Every row has a hidden score. In each pair, how much higher is the second row's than the first's? 15 means about the same, 30 much higher and 0 much lower. The score is a weighted sum of the row's numbers plus the product of two more (or one squared), each taken from its middle value.
np.array([-0.49, -1.67, 2.23, -1.13, 0.98, 0.29, -0.68, -0.77, -0.48, 0.38])
np.array([-1.15, -1.64, 1.20, 0.55, -1.08, -1.00, 1.39, 0.35, 1.23, 0.61]): 8
np.array([0.71, 0.27, 1.99, 0.37, 1.30, 1.78, 1.27, 1.88, 1.58, 0.55])
np.array([-0.36, -1.41, -0.79, 0.81, -0.88, -1.12, -1.00, -0.95, -1.16, -1.14]): 20
np.array([-0.08, 1.49, -0.56, 0.18, -0.97, -1.13, -1.02, 1.72, -0.16, -0.87])
np.array([0.89, 0.46, -0.34, 0.67, 0.81, 1.37, 1.65, -0.71, -0.12, 0.82]): 16
np.array([-1.32, 1.01, -0.45, -1.07, -0.30, 0.00, -0.48, -0.75, 1.54, 1.76])
np.array([0.95, -1.37, -0.75, -1.76, 0.23, -0.39, -1.05, -0.90, -1.02, -1.00]): 17
np.array([-0.32, -0.57, 2.91, 0.48, -0.16, -0.20, 0.01, -0.02, 2.22, -0.01])
np.array([0.58, -0.67, -0.39, 0.14, -0.93, -0.81, -0.29, -0.12, 1.07, 0.04]): 13
np.array([-0.92, 0.17, -0.13, 0.95, -0.71, -0.65, -0.66, -0.82, -0.71, -0.58])
np.array([-1.07, -1.15, 2.28, -0.13, -0.79, -1.04, 1.52, 1.69, 1.08, -0.16]): 8
np.array([-0.38, 0.57, 1.94, -0.06, 1.91, 1.53, 0.86, 0.82, 2.14, 0.65])
np.array([-0.87, -0.09, 1.62, -0.83, 1.17, 1.83, -0.44, -0.49, -0.77, -0.77]): 14
np.array([1.53, 0.31, -0.41, 1.38, 0.70, -0.05, 1.82, -0.30, 1.51, 1.00])
np.array([-0.29, -0.24, -0.58, -1.86, -0.95, -0.76, -0.76, -0.76, -1.05, -0.96]): 16
np.array([1.03, 1.29, -0.85, 0.53, -1.01, -1.15, -0.03, -0.24, 1.02, -0.18])
np.array([-0.75, -0.34, -0.79, -0.79, -0.95, -1.12, 0.25, -0.95, 0.22, -0.26]): 11
np.array([-1.05, 0.70, 2.03, -0.77, -0.79, -0.89, -0.75, -0.53, 0.07, 0.77])
np.array([-1.07, 1.14, 1.84, 0.59, -0.62, -0.60, 2.06, -0.51, -0.55, -0.26]): 7
np.array([-1.10, 1.50, -0.74, 0.83, -0.93, -0.74, -0.93, -0.78, -1.20, -0.97])
np.array([-0.88, -0.24, -0.31, -1.52, 0.63, 0.08, -0.56, -0.27, -0.62, -0.61]): 15
np.array([-0.25, 0.39, 1.25, -0.76, -0.74, -0.55, -0.49, -0.94, 0.75, 1.56])
np.array([1.39, 1.36, -0.60, -0.68, -0.61, -0.57, -0.58, -0.77, -0.76, -0.67]): 20
np.array([0.50, 1.11, -0.26, 1.00, 1.63, 1.52, 1.45, -0.02, 1.72, 1.58])
np.array([-1.26, 0.73, -0.38, -1.61, -0.65, -0.89, -0.78, -0.81, 0.96, 1.60]): 14
np.array([0.43, -0.21, -0.58, 0.92, 0.71, 1.24, 1.79, 0.75, 1.40, 1.66])
np.array([-0.71, 0.90, -0.22, -0.76, 0.43, 0.13, 1.95, 1.76, -0.27, -0.61]): 4
np.array([-1.05, -0.32, -0.93, 0.87, -0.96, -0.67, -0.80, 0.51, -0.31, -0.66])
np.array([1.35, -0.96, -0.58, 0.57, 0.71, 0.10, 1.55, -0.77, -0.41, 1.31]): 23
np.array([-0.63, -0.38, 0.67, -2.08, -1.05, -0.86, -1.08, -0.86, -1.18, -1.14])
np.array([0.27, -1.01, 0.17, 1.06, -0.66, -0.48, 1.25, 1.39, 1.98, 1.52]): 7
np.array([0.56, -1.27, -0.09, 1.73, -0.30, -0.49, 1.26, -0.51, 0.23, 0.64])
np.array([0.88, 1.51, -0.85, 0.89, 0.35, -0.02, -0.29, -1.07, -0.74, -0.70]): 20
np.array([0.49, -1.09, -0.83, -0.03, 1.26, 0.73, -1.24, 0.02, -1.11, -0.65])
np.array([0.71, 1.54, -0.58, 1.25, -0.93, -0.86, 1.43, -0.83, 0.45, 1.14]): 10
np.array([1.78, -1.34, -0.37, 0.99, -0.74, -0.26, 0.09, -0.78, -0.47, -0.38])
np.array([1.34, -1.24, -0.52, -0.22, -0.09, 0.54, 0.53, -1.05, -1.01, -0.32]): 18
np.array([-0.68, -1.39, 0.74, 0.26, -0.44, -0.44, 0.38, 1.18, 1.81, 2.14])
np.array([-0.80, -1.11, -0.59, 0.51, -0.38, -0.52, -0.73, -0.43, -0.55, -0.86]): 23
np.array([1.06, 1.56, -0.41, -0.53, -1.03, -1.40, -1.08, -0.91, -1.54, -1.29])
np.array([1.62, 1.55, 0.19, -1.51, -0.55, -0.75, -0.41, -0.74, -1.02, -0.74]): 17
np.array([-0.13, -0.40, 1.29, 0.15, -0.38, -0.45, -0.54, -0.33, 0.00, 0.96])
np.array([0.20, 1.06, 0.76, 0.76, 2.07, 1.75, 1.97, 1.06, 1.56, -0.19]): 10
np.array([-0.52, -0.69, -0.57, 0.49, 1.17, 1.56, -0.80, -0.91, -0.99, -0.88])
np.array([-1.32, -0.34, -0.75, -0.04, -1.14, -1.39, 0.67, -0.46, 0.94, 1.46]): 5
np.array([-0.80, 1.01, 1.85, 1.10, 1.36, 0.83, -0.39, -0.60, -0.90, -0.72])
np.array([0.97, 1.13, -0.19, -0.39, 1.21, 0.72, -0.50, 0.52, -0.43, 1.60]): 20
np.array([1.33, -1.15, -0.22, 1.43, 1.51, 0.98, 1.71, -0.26, 0.96, 1.81])
np.array([1.50, -1.04, -0.45, 0.14, 1.49, 1.96, -0.30, 0.46, -0.35, 1.63]): 17
np.array([-0.96, -1.01, -0.48, -1.81, -0.66, -0.79, -0.85, -0.74, -1.02, -0.71])
np.array([-0.04, 1.09, 0.12, 1.70, 0.18, 0.83, 0.74, 2.50, 1.36, 1.07]): 12
np.array([-0.80, 0.27, -0.16, 1.60, -0.79, -0.50, -0.52, -0.20, -0.60, -0.45])
np.array([1.43, -1.45, 1.70, 0.68, -0.61, -0.56, 2.38, 1.55, 1.45, -0.44]): 8
np.array([-0.69, 0.49, -0.48, 0.92, -0.37, 0.29, -0.57, -0.74, -0.79, -0.68])
np.array([0.07, 1.23, -0.80, 0.61, -1.15, -1.13, -0.56, -0.11, 1.35, -0.46]): 16
np.array([-0.05, 0.49, 1.46, 0.12, -1.04, -0.78, 1.37, 1.25, 0.80, -0.98])
np.array([-0.26, 1.25, 0.06, 1.25, -0.08, -0.06, -0.18, -0.20, -0.53, -0.15]): 23
np.array([-1.99, 0.98, -1.54, -0.16, -1.47, -1.14, -1.75, -1.71, -1.81, -1.76])
np.array([-1.55, 1.22, -0.90, -0.14, -1.04, -0.95, -1.36, -0.26, -0.16, -1.13]): 15
np.array([0.53, -0.21, -0.60, 0.60, 0.05, 0.73, -0.99, -1.02, -0.94, -0.82])
np.array([-1.24, -1.41, -0.53, -1.24, 1.55, 0.66, -0.59, -0.35, -1.17, -0.89]): 18
np.array([0.02, -0.61, -0.57, 0.17, -1.01, -0.85, 1.71, 1.89, -0.97, 0.19])
np.array([0.26, -0.40, -0.92, 0.86, -1.19, -1.26, 0.61, -0.58, 1.43, 1.07]): 10
np.array([0.38, 0.44, -0.21, 0.72, -0.84, -0.67, -0.65, 2.25, 0.75, -0.09])
np.array([0.67, -0.38, -1.10, -0.66, -0.26, 0.28, -1.26, -1.32, -1.14, 0.50]): 19
np.array([-1.13, 0.21, -0.27, -1.68, 0.18, -0.25, -0.62, -0.78, -0.01, 1.83])
np.array([-0.85, 1.46, 2.38, -0.79, -0.53, -0.58, -0.33, -0.39, 0.61, 0.72]): 24
np.array([1.19, -0.02, -0.42, 1.08, -0.07, 0.59, 1.85, 0.62, 1.48, 0.66])
np.array([1.68, -1.02, 0.46, 0.21, 0.07, 0.62, -0.33, -0.33, 0.08, 1.86]): 16
np.array([1.09, -1.34, -0.96, 0.46, -1.02, -1.19, -0.76, 1.42, -0.06, -0.34])
np.array([-1.49, 0.37, 1.75, -0.85, -1.19, -1.13, 0.15, 0.39, -1.10, -1.13]): 13
np.array([0.62, -0.11, 0.00, 0.39, -0.40, -0.54, -0.27, 1.91, 0.63, 1.10])
np.array([-0.50, -1.41, 2.69, -0.13, 0.15, -0.27, -0.03, 0.67, 1.11, 1.73]): 10
np.array([-1.06, 0.20, 2.09, 0.32, -0.83, -0.99, 0.67, -0.59, -0.83, -0.82])
np.array([1.10, -1.60, -0.33, -0.91, 0.50, 0.97, -0.30, -0.65, -0.84, -0.46]): 20
np.array([-0.52, -0.35, 1.93, 0.59, 0.55, 1.21, 1.56, 0.81, 0.64, -0.82])
np.array([-1.08, -0.05, -0.55, 1.13, -1.12, -0.96, 0.94, -0.80, -0.51, -0.26]): 23
np.array([-1.54, 0.35, -0.30, -1.49, -1.35, -1.36, -1.08, -0.78, -1.46, -1.41])
np.array([-0.10, 1.55, 1.56, -0.61, -0.53, -0.34, 0.09, -0.38, 1.40, 0.36]): 23
np.array([1.76, -0.77, -0.27, 1.56, -0.44, -0.54, -0.05, 1.84, 0.85, 0.19])
np.array([1.03, -0.65, -1.01, 0.84, -1.03, -1.06, 0.56, -0.95, -0.28, 0.57]): 16
np.array([0.57, 1.65, -0.39, 0.93, 0.81, 0.37, -0.76, 1.49, -0.70, -0.53])
np.array([-0.32, 0.81, 1.59, -0.56, -1.18, -0.95, 1.40, 0.02, 1.41, -0.67]): 14
np.array([-0.59, -1.54, 1.03, 0.72, 0.52, 1.25, -0.54, -0.58, -0.77, -0.74])
np.array([-0.19, 1.58, 2.13, -0.49, 1.94, 2.04, -0.45, -0.37, 0.66, 1.57]): 25
np.array([-0.58, 0.56, -0.45, -0.91, -0.98, -1.07, -0.80, -0.93, 1.38, 1.65])
np.array([-0.88, -1.53, 1.69, -1.03, -0.68, -0.98, -0.84, -0.65, -0.70, 0.06]): 15
np.array([0.30, -0.60, -0.68, 0.70, 1.19, 0.58, -0.67, 1.62, -0.45, -0.47])
np.array([-1.12, -0.95, -0.53, -1.81, 1.80, 1.83, -0.65, -0.72, -0.87, -0.34]): 16
np.array([1.21, 0.60, -0.29, 1.47, -0.37, -0.21, 1.59, 0.34, 0.80, 0.48])
np.array([1.36, -1.39, -0.56, 0.99, 1.62, 1.21, 1.55, -0.07, 1.43, 0.86]): 19
np.array([1.15, -0.71, -0.56, 0.72, -0.34, -0.67, 0.52, 1.69, 1.09, 1.61])
np.array([-1.03, 0.74, -1.11, 0.04, -1.27, -1.28, -0.86, -1.12, -0.61, 0.26]): 16
np.array([1.87, 0.37, -0.32, -1.49, 1.80, 1.22, -0.52, -0.50, 0.58, -0.64])
np.array([1.43, 1.41, -0.53, -0.35, -0.43, -0.60, -0.29, -0.02, 0.71, -0.04]): 15
np.array([1.70, 0.57, -0.16, 1.43, 1.67, 2.04, 0.44, -0.29, -0.03, 0.00])
np.array([-0.28, 1.25, 0.23, 1.37, -0.34, -0.58, 0.50, -0.62, -0.28, -0.28]): 13
np.array([-0.05, 0.23, -1.03, -0.14, 1.30, 0.81, -1.10, -1.11, -1.33, -1.13])
np.array([0.14, -0.26, -0.41, 1.00, 1.72, 2.10, -0.55, 1.85, 0.07, -0.11]): 11
np.array([1.30, -0.44, -0.60, 0.89, -0.69, -0.95, -0.71, 1.33, -0.43, -0.71])
np.array([-1.07, 1.69, -0.18, 1.35, -0.71, -0.51, -0.48, -0.44, 0.80, -0.39]): 17
np.array([1.56, -1.54, -0.61, 1.19, -0.95, -0.99, 0.80, -0.48, 1.25, 0.31])
np.array([-0.88, 0.72, 0.69, -0.49, 1.83, 1.59, 0.18, 0.04, -0.53, -0.47]): 20
np.array([0.78, -0.83, -0.21, 1.27, -0.69, -0.76, 1.67, -0.52, 1.31, 1.63])
np.array([-0.43, -1.07, -0.73, 0.12, 1.05, 1.38, -1.20, -0.38, -1.21, -0.72]): 25
np.array([-0.31, -1.24, -0.74, -2.16, -1.43, -1.44, -1.46, -1.44, -1.67, -1.63])
np.array([0.93, -1.59, -1.10, 0.60, -1.21, -1.29, -0.99, 1.38, -0.80, -1.08]): 15
np.array([-0.97, -1.54, 2.05, 0.34, 1.12, 0.21, 1.88, 0.83, 1.01, -0.63])
np.array([-0.92, 0.27, 0.45, -0.36, -0.13, -0.21, -0.62, -0.40, -0.75, -0.46]): 22
np.array([0.68, 0.55, -0.91, 0.49, 1.32, 0.70, -0.77, 1.35, -0.53, 0.25])
np.array([-1.19, 0.23, -0.97, -2.09, -0.23, -0.60, -1.22, -1.03, -1.21, -1.11]): 14
np.array([1.04, -1.42, -0.44, 0.25, 0.96, 1.61, -0.35, 0.31, -0.17, 1.71])
np.array([1.20, 1.54, -0.77, 0.54, 0.51, -0.14, -0.67, -0.01, -0.76, -0.52]): 16
np.array([-1.39, -0.20, -0.82, -0.68, -1.00, -0.93, -1.11, -0.86, 0.79, -0.99])
np.array([-0.61, 1.65, -1.19, -0.18, -1.46, -1.34, -0.12, -1.15, -1.55, -0.91]): 20
np.array([-0.47, 1.00, -0.31, 0.92, -0.57, -0.01, -0.33, 0.06, -0.41, 0.18])
np.array([-0.63, -0.86, 0.37, 0.39, -0.77, -0.81, 0.95, 1.45, 1.50, 1.56]): 9
np.array([-0.77, -0.60, 2.68, -0.42, -0.45, -0.48, 2.41, -0.56, -0.54, -0.28])
np.array([-1.35, -1.60, -0.79, -2.10, -1.04, -1.01, -0.97, -1.08, -0.91, -1.07]): 19
np.array([-1.57, -0.04, -0.74, 0.74, -1.16, -1.29, -0.97, -0.94, -1.16, -1.11])
np.array([-0.98, -1.06, -0.47, 0.41, -0.87, -0.93, 1.75, -0.96, -0.52, 1.44]): 16
np.array([-0.23, -0.11, -0.34, 1.09, -0.36, -0.28, 2.32, 0.86, 0.43, 1.56])
np.array([1.14, 1.11, -0.94, 0.50, 1.63, 1.53, -0.18, 1.74, -0.05, 1.54]): 21
np.array([0.06, 0.33, -0.22, 1.38, -0.47, -0.75, 2.01, 1.65, 0.91, 1.37])
np.array([-1.02, 1.13, -0.72, 0.23, -0.68, -0.70, -0.71, 1.47, 0.83, -0.45]): 17
np.array([1.27, 0.66, -0.61, 1.02, -0.89, -1.02, 1.64, -0.82, -0.10, 1.69])
np.array([1.79, 0.56, -0.38, -0.98, 2.01, 2.25, -0.48, -0.28, 0.80, -0.45]): 18
np.array([0.98, -0.36, 2.07, -0.71, -0.17, 0.26, -1.07, -1.08, -0.92, 0.41])
np.array([-1.14, -1.49, 0.31, -1.04, -1.07, -0.72, 1.28, 0.18, 1.09, -0.92]): 6
np.array([-1.01, 1.69, -0.01, 1.28, -0.10, 0.18, -0.63, -0.45, -0.86, -0.63])
np.array([1.28, -1.16, -0.74, -0.93, 0.06, 0.64, -0.45, -0.74, -1.09, -0.77]): 16
np.array([-1.51, -0.57, 1.15, 0.24, -0.94, -0.79, -0.93, -0.78, -1.00, -0.92])
np.array([2.12, 1.35, 0.16, 2.06, 0.75, 0.43, 2.25, -0.19, 1.69, 2.33]): 20
np.array([-0.45, 0.14, -0.53, 1.13, -0.80, -0.79, -0.35, -0.74, -0.76, -0.68])
np.array([1.33, -0.59, 2.52, -0.37, -0.23, 0.01, -0.62, -0.33, -0.32, -0.70]): 16
np.array([1.11, -1.33, -0.51, 1.47, 0.32, -0.13, 1.55, 0.15, 1.61, 1.43])
np.array([-0.18, -0.53, 0.29, 1.52, -0.10, 0.39, 1.52, 2.46, 1.55, 1.38]): 13
np.array([0.84, -0.32, -1.00, -2.03, -0.38, 0.20, -1.12, 1.25, -1.23, 0.42])
np.array([-1.63, -0.92, -1.28, -2.25, -1.44, -1.62, 1.39, -1.41, -1.85, -0.16]): 13
np.array([-0.73, 1.52, 2.76, 0.16, -0.41, -0.36, 0.68, 2.21, 2.06, 1.29])
np.array([1.56, 0.91, -0.28, 0.65, -0.36, -0.37, -0.55, 1.69, 1.77, -0.38]): 12
np.array([1.11, 0.71, -0.28, 1.08, 0.54, 1.22, 1.43, 0.31, 0.98, -0.48])
np.array([0.52, 0.31, -0.64, 0.27, 0.54, -0.25, -0.86, -0.48, -1.04, -0.96]): 22
np.array([-0.75, 0.55, 0.29, -1.66, -0.64, -0.08, -0.91, -0.92, -1.02, -1.12])
np.array([0.76, 0.32, 1.06, 0.31, -0.62, -0.19, -0.50, -0.36, -0.30, -0.40]): 13
np.array([0.18, 0.30, -0.71, 0.06, 0.16, 1.01, -0.96, -0.83, -1.44, -1.11])
np.array([0.46, 0.48, 2.21, 1.02, -0.25, -0.38, 2.12, 1.96, 1.32, -0.13]): 5
np.array([-0.97, 1.21, -0.10, -0.85, -0.74, -0.64, 2.15, 0.04, -0.36, -0.69])
np.array([-1.68, -1.49, -0.23, -1.98, -0.15, -0.48, -1.25, -1.04, -0.26, -1.15]): 20
np.array([1.17, -1.36, -0.82, 0.42, 0.26, -0.15, -0.31, -0.94, -0.96, -0.45])
np.array([-1.04, -0.04, 1.12, 0.20, -1.02, -0.94, -0.74, -0.83, 1.45, -0.75]): 9
np.array([-0.93, -0.52, 0.02, -1.18, -0.64, -0.47, -0.43, -0.41, 1.62, -0.29])
np.array([0.10, 1.65, 0.14, 1.14, 0.56, -0.11, 1.81, 0.92, 1.62, 0.59]): 17
np.array([2.14, -0.30, 0.21, -0.05, 2.11, 1.74, 0.42, 1.20, 0.98, 1.51])
np.array([1.49, 1.53, 2.43, -0.03, 0.28, 0.73, -0.32, -0.32, 0.01, 2.15]): 21
np.array([-0.32, -0.26, -0.49, -1.79, -0.57, -0.66, -0.73, -0.78, 1.09, -0.83])
np.array([-0.98, 0.47, -0.59, -1.46, -0.89, -0.83, -0.36, -0.58, -0.74, -0.78]): 15
np.array([0.19, -0.62, -0.36, 0.08, 1.89, 1.75, -0.94, -0.86, -0.97, -0.85])
np.array([-0.79, -1.42, 2.47, -0.16, -0.50, -0.57, 0.17, 1.82, 1.92, 1.77]): 2
np.array([0.04, -1.50, 2.84, -0.19, 1.94, 2.40, 0.04, 0.12, 0.90, 1.36])
np.array([1.74, 1.46, -0.27, 1.19, 1.83, 1.46, 0.89, -0.42, -0.27, 0.53]): 21
np.array([0.53, -0.55, 2.58, -0.18, 2.23, 2.00, 0.32, 0.37, 0.80, 1.32])
np.array([-0.67, 1.60, -0.31, 0.62, -0.37, -0.79, -0.98, -0.89, -1.07, -1.00]): 17
np.array([1.63, -0.50, -0.28, -1.53, 1.79, 1.21, 0.00, -0.34, -0.98, 1.54])
np.array([0.66, 0.85, -0.10, 1.33, -0.52, -0.46, 0.87, 0.94, 1.85, 1.46]): 5
np.array([0.46, 0.40, 0.13, 1.61, -0.02, 0.02, 2.03, 2.28, 1.99, 2.20])
np.array([-0.77, -0.42, 2.78, 0.23, -0.29, -0.05, 0.37, 0.26, -0.65, -0.60]): 14
np.array([-0.13, 0.91, 1.45, -0.81, 0.37, -0.01, -0.68, -0.63, -0.54, 1.32])
np.array([-0.13, -1.08, -0.61, 1.07, 1.68, 1.68, -0.61, -0.83, -0.97, -0.94]): 16
